data =
-0.436 3.490 4.797 5.188 3.918 0.523 -2.579
5.774 4.888 3.075 -0.644 -3.648 -6.394 -5.192
Rows and columns are numbered from 1.
Read off the entry in the bottom-right corner.
Answer: -5.192
The entry just left of -5.192: -6.394
The entry in the top-left corner -> -0.436
Read off the entry at row 2, column 1.
Answer: 5.774
Read off the entry at row 1, column 3.
Answer: 4.797
The entry in the top-right corner -> -2.579
Read off the entry just left of 3.918.
Answer: 5.188
Read off the entry just right of the largest entry.
Answer: 4.888
Read off the top entry of the column that holds the smallest entry.
Answer: 0.523

Questions about the row below.
1) What is the entry just right of the smallest entry?
2) What is the entry just left of the largest entry?
3) What is the entry just right of 0.15?
[ 0.04 -0.09 -0.08  0.15  0.11  0.08 -0.10 -0.11  0.11 -0.02  0.11  0.01
  0.05 -0.18 -0.07  0.05]
1) -0.07
2) -0.08
3) 0.11

-2.661 -1.831 2.748 4.274 -0.492 -1.500 -4.639 0.154 -0.338 2.675 4.926
-1.693 -2.391 -2.063 3.733 0.715 -2.643 2.784 0.925 -1.901 -1.748 -5.136
-0.250 -0.508 -3.761 -1.108 -0.326 -1.207 -4.071 -0.477 2.297 0.324 3.370
-1.836 -1.868 1.947 3.918 0.146 -1.164 -0.344 0.472 -2.216 0.516 -0.749
-2.490 -2.508 -1.737 3.828 -0.418 -2.761 -5.235 0.341 -0.020 2.172 3.594
2.568 3.203 -0.620 -3.238 0.287 2.175 3.657 -0.190 -2.026 -2.768 -3.454
Rows and columns are numbered from 1.
The entry in the bottom-right corner -> -3.454
The entry in row 3 and column 1 is -0.250
What is the entry just right of -2.643? 2.784
The maximum: 4.926
What is the entry at row 2, column 1? -1.693
What is the top-left entry? -2.661
The entry just left of the largest entry is 2.675
What is the entry directly above the smallest entry? -0.344
What is the minimum? -5.235
The entry just right of -0.250 -> -0.508
The entry just left of 2.748: -1.831
The entry at row 2, column 2: -2.391
What is the entry in row 1 and column 3? 2.748
What is the entry just left of 0.324? 2.297
The entry in the bottom-left corner -> 2.568
The entry in row 2 and column 3 -> -2.063
The bottom entry of the column that holds the smallest entry -> 3.657
What is the top entry of the column that holds the smallest entry? -4.639
What is the entry just right of -2.490? -2.508
What is the entry directly below the largest entry? -5.136
The entry just right of 2.748: 4.274
The entry just right of 2.568 -> 3.203
The entry directly above 0.925: 0.154
The entry directly above -1.901 is -0.338
The entry directly below 2.784 is -4.071
What is the entry just left of the smallest entry? -2.761
What is the entry directly below -1.737? -0.620
The entry just left of -1.500 is -0.492

58.1	92.4	-125.8	152.4	119.7	-105.4	-184.2	261.0	154.0	-65.5	17.7	100.7	-117.4	52.4	-105.7
50.9	26.5	114.3	66.1	-56.3	127.7	251.6	25.0	42.8	217.6	-15.2	3.9	197.7	93.1	234.9
159.8	32.3	89.9	63.0	-51.8	239.6	252.6	-39.2	-25.6	273.5	195.8	1.1	57.2	-3.5	97.3
145.6	78.9	136.1	35.9	104.1	150.0	135.0	21.9	63.7	72.5	150.2	62.1	163.6	13.4	57.3
104.2	141.2	82.0	100.6	95.6	-11.6	-30.2	177.0	5.9	53.7	43.4	7.2	50.9	66.2	3.3
61.4	109.6	13.9	141.1	96.7	150.3	1.3	-28.7	43.6	73.2	173.1	51.6	-91.8	48.8	13.2
Indices start at 1.
The bottom-right entry: 13.2
The entry just left of the smallest entry is -105.4
Give the entry directly below 17.7.
-15.2
The top entry of the column that holds the largest entry: -65.5
The entry in row 2 and column 1 -> 50.9
Give the entry in row 3 and column 1.
159.8
The entry at row 2, column 3 -> 114.3
The entry just right of the largest entry -> 195.8
Give the entry just left of 150.3.
96.7
Give the entry directly below -11.6.
150.3
The entry directly below 57.3 is 3.3
The entry at row 1, column 3: -125.8
The top-left entry -> 58.1
Give the entry in the top-right corner.
-105.7
The maximum is 273.5
Give the entry just right of -39.2.
-25.6
The entry directly below the largest entry -> 72.5
Give the entry directly below the smallest entry.
251.6
The entry at row 1, column 2 is 92.4
Give the entry directly below 163.6.
50.9
The entry at row 3, column 2: 32.3
The bottom-left entry -> 61.4
The bottom entry of the column that holds the largest entry is 73.2
Give the entry directly above 61.4.
104.2
The entry directly above the largest entry -> 217.6
The entry directly above 136.1 -> 89.9
Give the minimum.
-184.2
Give the entry just left of 51.6.
173.1
Give the bottom entry of the column that holds the smallest entry.
1.3
Give the entry directly below -117.4.
197.7

arr =
-1.414 0.286 -0.352 2.780 0.839 2.476 4.766 -2.130 -1.416 3.861 1.393
-2.329 -1.452 -0.051 4.749 2.918 1.894 4.294 -5.484 -1.417 4.421 -2.250
-0.520 -2.378 -1.550 -1.678 0.954 -3.124 -5.843 0.642 0.894 -3.020 -2.058
1.820 2.069 -0.992 -5.387 -3.329 1.119 -2.512 5.259 1.596 -4.713 3.256
-2.945 -4.251 0.043 0.743 3.806 -4.378 -5.846 2.150 0.159 -0.165 -0.761
0.705 -0.392 -0.451 -0.481 -0.455 -0.951 -3.732 -2.472 1.502 -2.917 -4.267
1.636 0.433 -3.230 -0.770 -2.235 -1.608 -2.545 -3.624 0.231 -1.963 -2.815
-0.997 -2.855 -2.651 1.005 1.840 -1.904 -2.304 -4.569 -0.448 -0.388 -4.322
-0.407 -0.414 -4.579 -2.350 -1.450 1.881 3.213 -0.007 -2.575 0.839 3.482
1.756 1.945 1.049 0.526 -1.771 0.862 -1.770 -3.333 2.253 -2.468 -4.381
-0.847 -1.710 -0.442 -1.042 2.123 3.688 1.224 -3.151 0.810 -2.324 -4.071
0.980 1.520 -3.999 -4.122 -3.091 2.308 2.409 2.645 -1.267 -1.014 5.161
Counting starts at 1.
The entry in row 2 and column 1: -2.329
Read off the entry at row 1, column 2.
0.286
Read off the entry directly below 1.881.
0.862
The entry in the top-right corner -> 1.393
Read off the entry in the bottom-right corner.
5.161
The entry just left of the largest entry -> -2.512
Read off the entry directly below 1.840.
-1.450
The entry directly below the largest entry: 2.150
The entry in the bottom-left corner -> 0.980
Read off the bottom entry of the column that holds the smallest entry.
2.409
Read off the entry in the top-left corner.
-1.414
The entry in row 3 and column 1 is -0.520
The entry directly above -3.230 -> -0.451
Read off the entry just right of -1.710.
-0.442
Read off the entry just right of -5.387.
-3.329
The top entry of the column that holds the smallest entry: 4.766
Read off the largest entry.
5.259
Read off the entry in row 3 and column 3.
-1.550
The entry directly below the smallest entry: -3.732
Read off the entry directly above -0.392.
-4.251
The entry directly above -0.951 is -4.378
Read off the entry in row 2 and column 2.
-1.452
Read off the entry directly above -3.020.
4.421
The entry just right of -0.352 -> 2.780
Read off the entry directly below 4.421.
-3.020
Read off the entry in row 1 and column 3.
-0.352
Read off the entry just right of -1.678.
0.954
The entry just right of -0.455 -> -0.951
Read off the smallest entry.
-5.846
Read off the entry directly below 4.749.
-1.678
